In the data rows, zero lies at 4.5, halfway between 4 and 5.
Here are some numbered points:
np.array([7., 5., 0., 7., 5., 4., 7., 1., 7., 7., 1., 2., 6., 6., 4., 5.,
          6., 7., 4., 2., 8., 1., 5., 0., 4., 5., 5., 5., 9., 0., 9., 8.,
          3., 4., 9., 9., 4., 3., 3., 7., 6., 6., 9., 9., 9., 5., 8., 6.]) 0
np.array([5., 2., 3., 7., 7., 3., 5., 4., 5., 7., 4., 5., 4., 4., 6., 5.,
          9., 4., 2., 5., 5., 1., 8., 5., 6., 5., 4., 4., 4., 2., 5., 7.,
          4., 8., 3., 6., 9., 4., 5., 7., 4., 6., 3., 5., 5., 1., 6., 6.]) 1
np.array([4., 4., 4., 5., 4., 4., 4., 5., 5., 4., 4., 4., 4., 3., 4., 5.,
          4., 4., 4., 5., 4., 4., 5., 4., 4., 4., 4., 5., 5., 4., 5., 4.,
          5., 4., 4., 5., 5., 5., 4., 5., 5., 5., 5., 5., 6., 3., 5., 4.]) 2
np.array([3., 9., 5., 4., 5., 4., 6., 4., 4., 6., 4., 5., 6., 4., 4., 5.,
          3., 7., 4., 1., 4., 8., 7., 4., 4., 2., 5., 3., 4., 6., 7., 6.,
          4., 6., 6., 4., 2., 2., 5., 3., 1., 2., 4., 5., 4., 5., 1., 7.]) 3
np.array([4., 6., 5., 6., 4., 0., 5., 5., 6., 4., 5., 2., 6., 3., 4., 7.,
          6., 4., 3., 6., 4., 5., 2., 3., 4., 4., 2., 6., 2., 3., 4., 8.,
          6., 5., 4., 6., 3., 3., 8., 9., 6., 7., 6., 6., 9., 2., 6., 5.]) 4
np.array([1., 4., 4., 5., 3., 0., 4., 4., 7., 3., 5., 3., 2., 0., 3., 6.,
          4., 3., 3., 7., 0., 1., 5., 2., 5., 4., 4., 6., 4., 2., 6., 6.,
          8., 4., 4., 5., 6., 5., 5., 7., 7., 5., 6., 5., 9., 0., 4., 4.]) 5
np.array([4., 5., 4., 4., 4., 6., 6., 3., 5., 4., 3., 5., 6., 2., 1., 4.,
          0., 6., 5., 2., 2., 6., 5., 3., 6., 2., 7., 6., 6., 3., 5., 4.,
          6., 4., 6., 2., 4., 5., 3., 3., 6., 4., 5., 5., 4., 6., 1., 5.]) 6
np.array([5., 3., 6., 5., 5., 7., 8., 7., 1., 9., 5., 6., 6., 4., 3., 4.,
          7., 5., 2., 4., 2., 3., 5., 8., 3., 2., 5., 3., 5., 6., 2., 4.,
          1., 6., 0., 5., 6., 4., 8., 7., 4., 7., 1., 4., 3., 4., 4., 5.]) 7
np.array([4., 6., 6., 2., 6., 4., 5., 4., 2., 3., 3., 6., 4., 4., 4., 5.,
          4., 5., 5., 7., 0., 6., 3., 6., 7., 3., 8., 6., 4., 4., 2., 4.,
          7., 4., 4., 1., 2., 5., 6., 5., 5., 6., 1., 0., 6., 7., 0., 4.]) 8
np.array([3., 2., 4., 6., 4., 4., 5., 4., 5., 3., 5., 5., 4., 6., 6., 5.,
          5., 4., 5., 7., 3., 5., 7., 3., 7., 5., 4., 2., 5., 4., 4., 5.,
          5., 5., 1., 3., 6., 3., 4., 4., 5., 4., 6., 4., 5., 1., 4., 5.]) 9
np.array([4., 4., 4., 4., 7., 4., 4., 2., 6., 3., 5., 6., 0., 7., 9., 3.,
          9., 2., 9., 9., 4., 2., 6., 5., 5., 6., 5., 4., 2., 5., 4., 5.,
          6., 4., 4., 2., 4., 4., 2., 1., 3., 2., 2., 1., 2., 3., 7., 3.]) 10
np.array([3., 4., 4., 4., 4., 5., 5., 4., 6., 3., 3., 5., 5., 3., 3., 4.,
          3., 5., 5., 5., 4., 5., 3., 4., 5., 5., 5., 5., 5., 5., 5., 2.,
          6., 3., 7., 3., 4., 4., 4., 2., 6., 5., 6., 6., 5., 5., 5., 4.]) 11
np.array([4., 5., 3., 3., 6., 6., 5., 3., 6., 5., 2., 6., 5., 6., 5., 5.,
          5., 5., 5., 6., 6., 5., 5., 5., 5., 4., 7., 3., 4., 3., 5., 6.,
          3., 4., 4., 4., 4., 6., 3., 4., 7., 4., 6., 4., 4., 6., 7., 5.]) 12
np.array([4., 2., 6., 6., 3., 2., 4., 9., 3., 5., 9., 4., 3., 3., 6., 5.,
          3., 2., 3., 4., 4., 3., 4., 5., 1., 7., 1., 5., 6., 6., 4., 2.,
          3., 5., 2., 7., 5., 4., 3., 7., 3., 5., 2., 5., 2., 3., 8., 6.]) 13
np.array([6., 4., 5., 6., 5., 4., 1., 5., 4., 5., 6., 4., 7., 7., 5., 5.,
          4., 5., 3., 4., 5., 6., 5., 3., 5., 6., 1., 4., 4., 4., 3., 4.,
          4., 6., 2., 6., 7., 5., 4., 6., 4., 5., 3., 3., 3., 6., 4., 4.]) 14
np.array([4., 5., 4., 4., 5., 5., 4., 3., 6., 5., 3., 6., 5., 4., 4., 4.,
          5., 5., 5., 5., 5., 5., 6., 4., 5., 4., 5., 4., 4., 4., 6., 5.,
          5., 4., 7., 4., 5., 4., 4., 3., 5., 4., 5., 5., 5., 4., 4., 4.]) 15
np.array([4., 5., 4., 3., 5., 3., 5., 6., 6., 6., 4., 5., 3., 4., 7., 6.,
          6., 4., 6., 7., 6., 3., 5., 6., 4., 4., 6., 4., 4., 6., 7., 5.,
          4., 4., 6., 6., 3., 4., 3., 3., 4., 3., 6., 5., 5., 4., 8., 5.]) 16
np.array([4., 6., 5., 4., 4., 5., 6., 8., 3., 3., 5., 4., 5., 4., 3., 4.,
          7., 3., 5., 8., 5., 4., 0., 6., 4., 4., 4., 4., 4., 7., 1., 2.,
          4., 4., 4., 2., 3., 5., 8., 3., 5., 5., 5., 1., 4., 6., 8., 4.]) 17
np.array([4., 4., 6., 6., 4., 4., 5., 6., 3., 6., 4., 4., 5., 4., 4., 4.,
          4., 5., 4., 4., 3., 4., 4., 5., 4., 4., 4., 6., 5., 4., 4., 4.,
          4., 5., 4., 5., 4., 4., 3., 6., 5., 6., 5., 6., 5., 4., 5., 5.]) 18
np.array([7., 4., 3., 5., 3., 5., 3., 4., 4., 5., 5., 3., 5., 5., 4., 4.,
          5., 5., 4., 3., 5., 3., 4., 5., 5., 4., 3., 4., 6., 5., 4., 3.,
          4., 5., 3., 4., 5., 6., 5., 4., 5., 6., 5., 4., 5., 6., 5., 5.]) 19
np.array([2., 5., 4., 2., 2., 6., 6., 4., 5., 2., 3., 4., 4., 2., 2., 4.,
          3., 4., 5., 7., 4., 6., 2., 5., 5., 1., 7., 6., 5., 5., 6., 3.,
          6., 3., 6., 2., 2., 4., 6., 1., 5., 5., 8., 4., 7., 4., 4., 3.]) 20
np.array([5., 5., 3., 5., 4., 4., 5., 3., 5., 5., 3., 5., 5., 4., 4., 5.,
          4., 5., 5., 4., 6., 4., 4., 4., 5., 5., 5., 5., 6., 3., 7., 5.,
          5., 4., 6., 6., 4., 4., 4., 4., 5., 5., 7., 7., 6., 4., 6., 5.]) 21
np.array([4., 6., 5., 4., 5., 4., 6., 4., 5., 5., 4., 5., 5., 4., 4., 5.,
          3., 6., 4., 3., 4., 6., 5., 4., 4., 3., 6., 4., 4., 5., 6., 6.,
          5., 5., 6., 4., 3., 3., 5., 4., 3., 3., 4., 5., 5., 5., 3., 6.]) 22
np.array([2., 5., 5., 5., 4., 7., 4., 4., 4., 4., 4., 4., 3., 5., 4., 3.,
          4., 4., 6., 3., 6., 5., 5., 5., 4., 4., 4., 4., 5., 5., 6., 4.,
          4., 3., 5., 4., 4., 4., 3., 2., 4., 4., 5., 5., 3., 5., 5., 4.]) 23
np.array([5., 3., 4., 4., 2., 6., 7., 4., 5., 4., 5., 5., 4., 6., 5., 5.,
          5., 3., 4., 6., 5., 3., 6., 4., 4., 3., 5., 2., 6., 7., 6., 3.,
          1., 4., 2., 3., 6., 5., 5., 3., 5., 3., 6., 5., 4., 1., 6., 4.]) 24
np.array([5., 7., 6., 5., 4., 6., 2., 1., 3., 3., 3., 4., 6., 7., 6., 3.,
          7., 8., 6., 1., 8., 9., 5., 7., 6., 4., 5., 4., 3., 6., 5., 6.,
          4., 4., 7., 2., 2., 4., 8., 2., 4., 3., 3., 5., 4., 8., 0., 3.]) 25
np.array([8., 5., 5., 3., 4., 7., 2., 6., 5., 5., 3., 6., 7., 8., 6., 4.,
          3., 6., 6., 2., 9., 6., 3., 4., 5., 6., 6., 5., 4., 4., 4., 0.,
          3., 5., 6., 5., 3., 4., 2., 2., 3., 4., 7., 5., 3., 9., 4., 5.]) 26
np.array([5., 6., 5., 4., 6., 5., 4., 6., 2., 5., 6., 4., 4., 4., 5., 4.,
          3., 4., 6., 6., 3., 3., 4., 5., 2., 5., 4., 5., 4., 4., 4., 4.,
          3., 4., 4., 7., 4., 5., 3., 8., 4., 4., 3., 3., 4., 5., 6., 3.]) 27
np.array([4., 3., 3., 4., 5., 6., 4., 3., 7., 5., 3., 7., 5., 7., 6., 5.,
          6., 5., 5., 2., 9., 4., 7., 5., 6., 4., 6., 3., 7., 4., 8., 4.,
          3., 8., 9., 4., 5., 2., 5., 0., 3., 3., 7., 8., 4., 5., 6., 6.]) 28
np.array([5., 5., 5., 4., 5., 5., 5., 5., 4., 4., 4., 5., 4., 4., 5., 5.,
          5., 4., 5., 6., 3., 5., 4., 4., 6., 4., 5., 5., 5., 4., 3., 4.,
          5., 5., 5., 3., 3., 5., 5., 4., 5., 5., 4., 3., 5., 5., 3., 4.]) 29
New points follow, each followed by the numbers of its three nearest points above by angle, seen from the average point of the numbered points, smallest number first.
np.array([5., 2., 4., 1., 4., 7., 2., 3., 3., 1., 6., 6., 3., 5., 6., 3.,
          8., 5., 7., 9., 5., 3., 4., 6., 4., 5., 7., 7., 5., 7., 4., 0.,
          5., 4., 4., 4., 6., 6., 5., 2., 4., 2., 2., 1., 2., 7., 3., 1.]) --> 10 17 29
np.array([5., 5., 5., 6., 3., 4., 3., 5., 5., 5., 6., 4., 4., 6., 5., 5.,
          6., 6., 4., 2., 9., 4., 5., 7., 3., 5., 4., 4., 3., 7., 7., 5.,
          3., 5., 6., 6., 5., 4., 5., 4., 3., 4., 3., 6., 2., 6., 5., 5.]) --> 23 25 28
np.array([5., 5., 4., 5., 4., 4., 4., 5., 5., 5., 6., 4., 4., 6., 5., 5.,
          6., 6., 5., 3., 8., 5., 5., 7., 3., 5., 3., 4., 3., 6., 6., 5.,
          4., 5., 6., 7., 5., 5., 5., 3., 3., 4., 4., 6., 3., 6., 5., 5.]) --> 25 26 28
np.array([4., 5., 5., 5., 3., 7., 5., 3., 5., 4., 3., 5., 4., 5., 4., 3.,
          2., 4., 7., 2., 5., 6., 6., 4., 5., 4., 7., 5., 6., 3., 7., 4.,
          4., 3., 6., 4., 3., 4., 2., 1., 6., 4., 8., 7., 2., 4., 3., 5.]) --> 6 11 23
np.array([4., 5., 5., 2., 4., 5., 6., 4., 2., 5., 4., 5., 4., 3., 3., 5.,
          4., 4., 5., 6., 0., 6., 4., 3., 7., 3., 7., 6., 4., 4., 2., 4.,
          5., 4., 4., 2., 2., 4., 5., 3., 4., 5., 3., 2., 5., 5., 2., 3.]) --> 6 8 29
np.array([5., 5., 6., 4., 5., 3., 4., 7., 1., 6., 6., 3., 3., 4., 6., 5.,
          4., 3., 6., 6., 3., 2., 3., 4., 2., 5., 3., 5., 4., 4., 4., 4.,
          5., 3., 3., 8., 4., 5., 3., 9., 2., 5., 3., 2., 5., 4., 5., 4.]) --> 13 18 27
np.array([6., 4., 4., 4., 4., 6., 4., 4., 5., 4., 4., 4., 5., 6., 5., 5.,
          4., 4., 5., 4., 6., 4., 4., 4., 4., 5., 5., 4., 5., 5., 5., 4.,
          4., 4., 5., 5., 5., 5., 4., 5., 4., 3., 5., 5., 4., 5., 5., 5.]) --> 14 19 26
np.array([4., 3., 6., 4., 4., 7., 9., 7., 1., 9., 6., 6., 7., 3., 1., 3.,
          6., 6., 1., 4., 2., 3., 5., 8., 3., 1., 6., 4., 6., 7., 3., 4.,
          0., 6., 0., 2., 7., 4., 9., 8., 3., 6., 2., 4., 5., 2., 4., 5.]) --> 7 18 24
np.array([4., 4., 3., 4., 4., 5., 2., 6., 5., 2., 5., 3., 2., 7., 7., 3.,
          7., 3., 7., 8., 9., 2., 2., 4., 4., 6., 4., 3., 3., 5., 5., 4.,
          5., 2., 5., 4., 5., 6., 1., 2., 6., 5., 7., 2., 5., 6., 8., 2.]) --> 10 16 17
np.array([4., 4., 4., 5., 4., 5., 3., 4., 5., 3., 4., 4., 5., 4., 4., 5.,
          7., 5., 5., 6., 6., 4., 4., 5., 5., 5., 4., 5., 4., 5., 5., 4.,
          5., 4., 5., 4., 5., 5., 6., 4., 4., 5., 5., 4., 6., 4., 5., 3.]) --> 2 17 25
np.array([4., 4., 5., 6., 4., 6., 6., 4., 3., 3., 4., 4., 6., 4., 2., 5.,
          6., 4., 4., 3., 4., 4., 4., 4., 4., 4., 4., 4., 6., 4., 3., 5.,
          3., 4., 4., 6., 5., 4., 7., 5., 5., 6., 4., 6., 6., 2., 7., 5.]) --> 4 7 18
np.array([2., 2., 5., 5., 4., 4., 4., 2., 4., 1., 4., 7., 4., 2., 3., 3.,
          4., 5., 4., 4., 2., 6., 6., 2., 5., 6., 5., 6., 4., 3., 4., 4.,
          7., 5., 5., 5., 7., 6., 5., 5., 6., 5., 3., 5., 5., 2., 2., 3.]) --> 2 5 6
np.array([4., 6., 4., 5., 5., 1., 5., 4., 6., 4., 4., 3., 5., 4., 4., 6.,
          6., 5., 2., 6., 3., 5., 3., 3., 4., 5., 4., 6., 2., 5., 4., 8.,
          6., 5., 4., 6., 3., 4., 8., 8., 6., 8., 6., 5., 9., 2., 6., 4.]) --> 2 4 5
